<29>: [124 124 123 127 124 124]
<168>: [124 125 123 124 124 124]
<185>: [177  25 176  78 144  12]
<74>: [119 121 118 122 122 121]
<47>: [ 11 177  78  25 176 144]
<7>: [119 121 118 122 122 125]
perm: [144 176  25  78 177  11]
<47>
perm: [ 12  25  78 144 176 177]
<185>
howmany <29>: [124]
4

<47>: [126 124  98 124 125 123]
<133>: [138 176 164 138 119 175]
<7>: [154  99  35 137  95 156]
howmany <133>: [175]
1
howmany <7>: [154]
1
howmany <47>: [124]
2

<7>: [161  80  80 161  80]
<99>: [151 106 105  99  52]
<148>: [212  81 121 155 217]
<74>: [117 117 122 122 117]
<167>: [122 122 118 117 117]
<213>: [154  94  74 121 192]
<47>: [121 154  94 154 154]
howmany <74>: [122]
2
perm: [117 122 122 117 117]
<74>
perm: [117 117 118 122 122]
<167>
perm: [121 192 154  94  74]
<213>
perm: [154 121 154  94 154]
<47>
howmany <47>: [155]
0
howmany <7>: [80]
3

<29>: [ 64 119 108 159 135 153 123 148 113  88  91  90 162 140 152  85  62 139
 109  69  60  88 127 105 137 118 120  76  81 153 137  57 185 103 121 100
 170  90 121 114 115 112 170  94 109 106 130  88 175  88 126  80 149  77
 191 109 147 127]
<213>: [126 126 105 128 144  86 145 121 115  99 151 137 153 127 106 144 118 153
 139 130 137 128 135 127 115 118  86 142 134  73 155 131 156 127 168 110
  99 126 106 169 132 123 150 141 127 145 116 136 157 152 131 135 113 138
 130 126 127 119]
<167>: [106  75 128 152 131 131 115 152 136 131 112 113 156 114 121 123 114 137
 124 118 113 124 122 137 113 141 126  78 131 157 132 105 158 117 126 111
 170 135 123 133 119 128 136  89 127 102 131 102 126 109 136 130 108 113
 129 135 132 121]
<74>: [112 126  93 152 131  89 157 100 104  92 147 134 167 117  86 130 114 169
 134 115 156 113 122 125  94  98  69 125  94  62 144 105 183 121 202  89
 110 115  93 168 111 130 170 128 127 141  99 134 191 187 130 118 111 109
 156 120 153 101]
<185>: [175  49 135 101 150  86  94 172 120 144 165 153 160 120  94 161 142 115
 157 156 146 164 129 131 114  89 103 116 204 134 151 154 138 119  86 137
 134 150 131 144 126 137 108 142 147 108 150 110  92  92 158 175  80 163
 112 156 102 133]
<148>: [165  24 142 100 159  96  79 189 122 149 154 141 164 114  97 164 127 104
 165 164 126 172 127 130 123  81 111  89 221 167 153 145 135 113  62 140
 157 158 131 144 118 130 102 127 145  85 159  89  77  60 162 184  82 167
 118 164  98 135]
<168>: [127  89 164 159  77 189 118 142  24 159 167 135 145  79 158 123 135 154
 162 111 149 157 100 184 104  97 164  85 127  81  96 131 144 114 164 145
 141 140 164 221 126  62 122 130 130  98 153  89 127 172 102 113 118  60
  82 165 167 164]
<12>: [132 182 122 152 100 160 156  60 119 145 127 136 100 123 128 100 153 149
  85  96 182  91 107 128 112 132 114 133  54 123  82  90 129 114 175 107
 135 117 141  93  90 169 151 141 139 149 110 143 141 211 129  91 143  81
 133 120 177 115]
<7>: [103 180 136 124 119 162 138 138 165 123  96 117 101 139 164 124 130 112
 127 149  89 138 148 127 159 173 194 166 131 137 135 166  73 164 101 152
 104 135 129 122 177  99 104 115 107 144 136 148 116 103  86 122 162 153
 115 117 101 140]
<47>: [126 166 156 148  88 198 146  90 173 180 101 120  78 118 151 107 165 112
  93 135 152 124 119 142 131 155 200 134  90 165  79 142  70 140 113 140
 140 147 153  92 136 146  95 106 129 142 124 153  95 152 104 114 152 124
 111 122 145 127]
<133>: [139 192 117  96 131  95 151 108 102  95 157 141 112 145 136 144 139 131
 139 137 136 131 139 118 139 158 109 186 132  71 139 154 109 143 152 140
  73 120 119 142 145 124 130 163 128 162 119 153 141 156 114 127 141 149
  92 118 111 123]
perm: [ 73 120 119 142 145 124 130 163 128 162 119 153 141 156 114 127 141 149
  92 118 111 123 139 192 117  96 131  95 151 108 102  95 157 141 112 145
 136 144 139 131 139 137 136 131 139 118 139 158 109 186 132  71 139 154
 109 143 152 140]
<133>
howmany <29>: [135]
1
perm: [131 144 118 130 102 127 145  85 159  89  77  60 162 184  82 167 118 164
  98 135 165  24 142 100 159  96  79 189 122 149 154 141 164 114  97 164
 127 104 165 164 126 172 127 130 123  81 111  89 221 167 153 145 135 113
  62 140 157 158]
<148>

<29>: [150  96 146 101 112 137 194]
<167>: [133 103  72 164 147 137 138]
<148>: [101 179 145 127  65 148 146]
<47>: [121 127 121 126 108 126 124]
<185>: [ 75  75 149 207  75 207 207]
<99>: [123 116  37 147 137 106 145]
<213>: [135 125 175  90 120 182 208]
<133>: [121 107  47 129 121  62 238]
<12>: [106 137 147 145  37 116 122]
<74>: [115 107  75 118 113 149 184]
perm: [137 147 145 122 116  37 106]
<12>
howmany <47>: [126]
2
perm: [145 127  65 148 146 101 179]
<148>
howmany <185>: [206]
0

<185>: [149 128  96 231 110 128]
<133>: [149 187  96 231 110  96]
<99>: [129 129 125 129 128 125]
<167>: [127 161  99 180 118  99]
<168>: [117 109 157 100 139 160]
<47>: [118 136 103 103 135 103]
<7>: [ 96 149 187 110 127 231]
perm: [100 160 117 109 157 139]
<168>
howmany <47>: [135]
1
perm: [128  96 231 110 128 149]
<185>
howmany <99>: [128]
1
howmany <185>: [128]
2
perm: [125 128 129 125 129 129]
<99>
perm: [103 103 135 103 118 136]
<47>

<148>: [128 128 128 128 128 128 127 128 128 128 128 128 128 128 128 128 128 128
 128 128 128 128 128]
<47>: [125 126 126 126 126 126 126 126 126 126 126 125 126 126 125 126 126 126
 125 125 125 126 126]
<168>: [147 146 103 103 151 103 122 103 144 138 146 207 103 199 169 180 140 102
 116 175 104 213 103]
<29>: [123 123 124 124 123 124 124 124 123 123 123 123 124 123 122 123 124 123
 123 122 123 124 124]
<99>: [130 130 131 131 130 131 133 131 125 130 130 131 132 131 130 131 133 130
 132 131 132 132 131]
<185>: [126 126 126 126 126 126 126 126 126 126 126 126 126 126 126 126 126 126
 126 126 126 126 126]
<133>: [130 131 132 133 131 133 132 131 131 131 130 130 131 132 131 130 130 130
 132 131 131 131 130]
<213>: [154 136 128 130 135 129 109 123 149 143 136 136 121 116 171 127 103 172
 195 183 175 108 131]
<167>: [128 128 128 128 128 128 128 128 128 128 128 128 128 128 128 129 128 128
 128 128 127 128 128]
perm: [131 130 130 131 131 130 131 133 131 125 130 130 131 132 131 130 131 133
 130 132 131 132 132]
<99>
perm: [130 131 130 130 131 131 125 132 132 131 133 133 130 132 130 131 131 131
 130 131 132 131 130]
<99>
howmany <185>: [126]
23
howmany <168>: [103]
6
perm: [126 125 126 126 126 125 125 125 126 126 125 126 126 126 126 126 126 126
 126 126 126 125 126]
<47>
perm: [127 128 128 128 128 128 128 128 128 128 128 128 128 128 128 128 128 128
 128 128 128 128 128]
<148>

<168>: [ 94 176 215 161 136 183 226  68  87 159 112]
<29>: [ 79 128 134 157 104 218 140 116  62 218  96]
<167>: [118 158 127 145 147 155 165  58 194 104 233]
<74>: [ 88 173  79 194 105 135  41 177 137 179 139]
<148>: [177 136 194 105 139 173 135 179  65  88  41]
<99>: [ 64 101 101 101 101  64 146  64  64 125 101]
<185>: [202 131 117 141 154  68 219 118 113 206 166]
<213>: [ 77 136 150 116 104 198 228 156  31 151  89]
howmany <74>: [105]
1
perm: [173  41 179 177 139 105 194  65 136  88 135]
<148>
howmany <29>: [218]
2
howmany <213>: [151]
1
perm: [233 104 194  58 165 155 147 145 127 158 118]
<167>
howmany <99>: [64]
4

<213>: [ 36 130  90 173  83]
<168>: [138 157 124  86 176]
<99>: [ 82  14  20 135 186]
<148>: [171 122 135 140 143]
<185>: [148  85 169 104 121]
<29>: [ 37 142 142 144  87]
<7>: [107  51 152 104 183]
<74>: [174 133 174 133 174]
howmany <74>: [174]
3
howmany <29>: [145]
0
howmany <213>: [173]
1

<29>: [166 191 149 149]
<168>: [140  66 147 157]
<213>: [ 48 182  83 187]
<99>: [143 150 119 127]
<167>: [ 99   7 119 112]
howmany <29>: [149]
2
perm: [157 147  66 140]
<168>

<148>: [102 145 111 114 135 123 231 132 127 124 137 144]
<7>: [110 118 101 128 118 129 118 118 101 140 136 121]
<213>: [121 140 136 110 128 129 101 101 118 118 118 117]
<133>: [126 120  94 124 117 130 214 143 156 125 123 142]
howmany <7>: [101]
2
perm: [101 101 110 118 118 118 118 121 128 129 136 140]
<7>

<74>: [ 50 204  43  24  34 178  25 199 178]
<29>: [164 163  83  45 111  96  97 182 107]
<185>: [178 168  24  50 200  25  34 178 204]
<7>: [ 80 166  85  69  87 156  88 173 138]
<47>: [142 123  90  42 114  59  97 142  65]
<133>: [ 50 204 168  24  34 178  25 199 178]
perm: [168  24  34 178  25 199 178  50 204]
<133>
perm: [ 34  50 178 204  25 168 178 200  24]
<185>

<99>: [171 167 128 165 202 157 141 124  98  60 191 136 146 148  94  89 146  94
 129 113 130 124 146  59 131 143 142 140 167 114 173 148 155 140 112]
<74>: [184 151 139 126 155 184 184  71 209 105 184 161 176 117 129 105 119 107
 131 184 105  72 140  87  65  92 105 193 157  91 178 190 195  84 104]
<12>: [193 139 126 178 105  71  84 140 157  72 184 184  87 129 105  65 190 184
 116 105 161 155 131 107 119 151 209  92 176 195 184 105 184 104  91]
<7>: [134  65 117  80  91 146  46 136 203 141 130 112 114 128 121 176 190 123
 125 121 158 123  78 140 206  74 136 164 151 112 131 157  98 157 102]
<47>: [ 74 148 104  82 155 124  68 101 111 165 129 109 104 149 102 186  72  72
 163  25 135 185 150 116 137 192 103 141 153  83 110 163 197 151 136]
howmany <7>: [141]
1
howmany <7>: [121]
2
howmany <74>: [105]
4
perm: [184  87 140 184 105 129  84 184 105 193 184 151 176 209 161 104 126 105
 116 195 190 155 157 105 131 119  91 178  72  71  65 107 139  92 184]
<12>
perm: [104 184 151 139 126 155 184 184  71 209 105 184 161 176 117 129 105 119
 107 131 184 105  72 140  87  65  92 105 193 157  91 178 190 195  84]
<74>

<133>: [131 125 130 124 129 126 133 126 132 127 126 130 130 128 119 129 127 129
 127 133 129 127 128 128]
<7>: [129 128 127 127 129 129 114 128 127 128 126 127 126 129 127 129 128 128
 129 127 128 127 129 128]
<185>: [129 127 128 129 128 131 115 125 129 127 129 127 129 129 129 128 128 131
 123 128 126 125 130 126]
<213>: [129 127 124 104 125 131 125 133 130 127 125 128 127 130 128 125 132 127
 127 134 125 126 128 133]
<29>: [130 125 127 127 133 128 104 131 124 128 125 125 125 131 127 133 133 130
 125 128 127 126 129 127]
<12>: [129 128 127 127 129 129 114 128 127 128 126 127 126 130 129 128 128 128
 130 129 128 131 129 128]
<168>: [129 128 127 127 129 129 128 128 127 128 126 117 126 130 127 129 128 128
 129 128 128 126 129 128]
<47>: [125 128 104 130 125 126 124 131 127 127 129 132 133 125 125 125 133 130
 127 133 128 127 128 127]
<74>: [130 125 130 126 128 139 131 114 135 120 129 120 119 129 134 128 130 128
 136 132 128 143 131 127]
perm: [130 131 127 104 125 128 133 125 131 128 124 127 129 133 127 125 127 125
 127 130 125 126 133 128]
<29>
perm: [127 128 127 125 128 104 130 125 126 124 131 127 127 129 132 133 125 125
 125 133 130 127 133 128]
<47>
howmany <7>: [127]
7
howmany <185>: [129]
7

<7>: [132 147 149 117 110  94 100 132 133  98 145 100 108  70  98 109 133 117
 134]
<185>: [174 154 127  81  72 112  82 121 178 124 171 108 147 125  90 137 119 124
  92]
<99>: [124 142 129 152 118 127  85  94 167 116 128  92 126  83  81 120 153 118
 178]
<168>: [178 171 121  92 124 124  90 112  72  81 147 137 108 127 173 154 119 125
  82]
<29>: [129 148 148 123 105 134  96 126 153  97 123  93 109  74  90 111 143 107
 143]
<148>: [122 147 124 154 108 124  82  92 112 112 112  81 125  90  72 119 171 127
 178]
howmany <7>: [133]
2
perm: [119 171 127 178 122 147 124 154 108 124  82  92 112 112 112  81 125  90
  72]
<148>
howmany <148>: [124]
2
perm: [ 92 124 119 137  90 125 147 108 171 124 178 121  82 112  72  81 127 154
 174]
<185>

<29>: [161 162 235 132  66]
<74>: [112 112 112 112 112]
<133>: [ 66 235 116 162 157]
perm: [ 66 132 235 162 161]
<29>
howmany <74>: [111]
0
howmany <133>: [66]
1
howmany <29>: [162]
1
howmany <74>: [112]
5

<167>: [120 140 142 143 118 129 118 147 127 133 131  83 139   7 120 120 108 138
 121 114 142 140 121 126 134 131 123 114 127 122 133 129 137   6 161 118
 110 118 143 108 118 145 120 128 129 124]
<7>: [108 120 129 160 121 134 108 126 132 131 122 145 142  83 119 108 127 143
 122 147 118 137 138 133 123 151 110 140 129 129 140   7 131 129 118 114
 114 120 121 124 142 121 142 139 159 143]
<213>: [136 131 101 146 158 146 127 157 150 129 146 105 140 199 142 137 127 142
 115 147 122 138 146 104 146  96  56 139 131 129 125 100 128 157 133 128
 137 134 129 127 116 135 162  98 104 128]
perm: [142 139 159 143 108 120 129 160 121 134 108 126 132 131 122 145 142  83
 119 108 127 143 122 147 118 137 138 133 123 151 110 140 129 129 140   7
 131 129 118 114 114 120 121 124 142 121]
<7>
howmany <167>: [118]
5
howmany <167>: [8]
0
howmany <213>: [128]
3
howmany <213>: [127]
3

<47>: [170 115 137 119 156 131 115 131 148 127 136 143 111 131 142  89 163 134
 137 218 113 102 128 108 113 134 101 173 142  79 135  67 128  96]
<12>: [ 89  97 131  89 129 101 142 100 134 108 143 143 167 140 113 119 143 133
 132 143 132 117 101 125 133 123 132 112 140 154 137 140 157 143]
<99>: [ 93 158 123 113 150 155 117 158 129 109 147 129 148 103 194 129  78 117
 121 144 122 164 107 138 124 122 165 143  92 133 112 222 131 128]
<74>: [ 88 109 128 111 135 121 137 125 151 129 143 158  68 104 113 122 139 143
 127  80 133 110 141 137 130 137 182 143 148 103 149 155 127 139]
<213>: [159 143 148 158 114 124 125 175 147 172 120 123  92 152 133 141 138 142
 137 120 129 117 132 158 122 134  54 111 107 112 144 139 112 141]
<148>: [153 100 134 124 118 157 134 138 124 103 146 126 113  64 102 131 141 121
 131 223 121 152 115 124 138 111 112 119  80  98  77  91 127 179]
<29>: [ 78 170 139 139 154 106 133 105 146  33 136 148 110 123 172  82 122 129
 121 186 136 130 135 145 153 115 225 117 153 143 149  63 133 141]
<7>: [130 123 141 157 108 141 152 123 136  81 135 128 152  88 131 117 149 135
 135 178 110 152 150 100 120 112 152 123 138 146 136  91 121 106]
<185>: [120 111 135 128 166 101 129 124 118 114 167 124  54 115 119 119 118 148
 125 147 106 144 133 114 153 102 105 145 167 123 152 162 147 109]
<167>: [109 112 165 129 121 129 103 122 138 123 148 195  78  93 164 222 122 133
 144 155 147 117 113 158 143 124 131 129 158 107 117  92 128 150]
<133>: [126 147 136 101 112 120 148 112 139 127  92 114 152  79 133 143 145 132
 111  84 132 145 132 115 117 121  95 122 132 146 129 177 115  63]
howmany <12>: [143]
5
howmany <7>: [141]
2
howmany <7>: [152]
4
perm: [128 131 222 112 133  92 143 165 122 124 138 107 164 122 144 121 117  78
 129 194 103 148 129 147 109 129 158 117 155 150 113 123 158  93]
<99>

<7>: [135  48 157 167 108 145  91  61 103 169 142 124 119 134 135 162 156  82
  46 199  60 173 219 111 108 141  73 115 108  92 182 142 102  80 176 140
 113 134 143  81 222 150 144 140 118 127 101 184 149  63]
<29>: [130  78 157  80 112 163 225 182  92 151 110 145 129  85 120 139 123 171
  97  77 170 133 135 184  94 127 156 161 129 127 108 108  65  39 170 177
 157  64  72 122 134 108  86  72  91  95 127 180 144 198]
<74>: [118 158 138 118 168  93 142 115 182 136 164  79 144 124 155 238 172 100
 162 143 112  47 151 161 108  55 129 115 169  73 131 112  79 112 133 196
 132 161 228  99  93  43  90 140 137 127  87 184 176 109]
<167>: [135 130 118 138 138  93 129 115 182 136 164 109 144 165 116 200 125 100
 162 138  86  72 151 177  88  55  45  51 154  92 157 172  56 128 162 140
 141 161 114 135 119  65 144 166 167  86 101 184  67 100]
<213>: [ 91 185 177 118 198 162 168 133 129 136  75 124 109 124  96  86 125 117
 162  87 189  72  84 127  98 141 213 177 123 112 131  82 193  96  91 113
 113 148 199 135 119  86 198  40 127 127 157 114 122 133]
<133>: [ 91 130 177 134 198 145 129  97 156 180 120 139  82 144  77  86 110  64
 133 124 163 123 151 127  78 112 157  72 123  92 182 127 170  80 133  85
  95 161 171 135 170 129 225  65 127  86 157 184  94  39]
<99>: [ 91 130 177 134 198 137 129  97 156 180 120 139  82 144  77  86 110  64
 133 124 163 123 151 127  78 112 157  72 123  92 182 127 170  80 133  85
  95 161 171 135 170 129 225  65 127  86 157 184  94  39]
<185>: [119 144 172 162 115  86 138 161  67 128 184 164 129 140  88 162  93 138
 144 118 167  45  51 200 135  86 151  65  56 157 130 154  55  72 135 100
 125 117  92 182 138 166 141 100 101 109 136 114 177 165]
<12>: [100 158  99 118 168  93 163 169 182 114 164 109 107 144  96 200 110 135
 220 106 137  47 106 177  88  55 101  93 154 131  81 142 102 161 105 113
 141 148 143 188  68  43 117 140 167  86 129 138  67 109]
<168>: [118  48 118 216  48 145 129  79  77 158 142 124  94 134 116 200 156 153
  46 180  34 148 196  94  98 141  45 157  93 151  81 142  79  96 148 140
 141 108 143 135 196  86 144 115 137 127 101 114 122 133]
perm: [ 39  94 184 157  86 127  65 225 129 170 135 171 161  95  85 133  80 170
 127 182  92 123  72 157 112  78 127 151 123 163 124 133  64 110  86  77
 144  82 139 120 180 156  97 129 145 198 134 177 130  91]
<133>
howmany <213>: [162]
2
howmany <185>: [119]
1
howmany <167>: [138]
3
howmany <29>: [108]
3
perm: [172 141  56 182 135  93 161  88 184 130 128 157 140 116 144  45 135 154
 100 136  92  51 118  55 166 165  72 151 138  86 125 177 164 167 144 119
  86 138 200 100 162 115 129 101  67 114 162  65 138 109]
<167>
howmany <213>: [125]
1

<168>: [132 131 144 194 111 191 129  97 164 132 156 101 134 165]
<74>: [158 141 119  77 145  79 154 125 124 143 107 107 143 117]
<133>: [131 139 127 148  75 127 143 150 123 131  94  91 156  88]
<47>: [148 127 156 139  88 127 150  75 131  95 123  91 143 131]
<148>: [154 118 135  99 121 105 156  99 118 144 106 115 129 125]
<167>: [122 124 104 122  87 130 146 104 132 112 131 122 122 131]
<12>: [106 117 119 144 159 130  96 168 123 136 118 151 143 119]
<7>: [123 139 133 144 154 128 107 133 137 154 119 142 129 122]
<185>: [151 120 108 131  32 131 120  82 139 131 118 103 131 127]
howmany <185>: [131]
4
perm: [105 115 125 129 154 135  99 156 118 118 106 121 144  99]
<148>
perm: [131 143  91 123  95 131  75 150 127  88 139 156 127 148]
<47>
howmany <167>: [122]
4

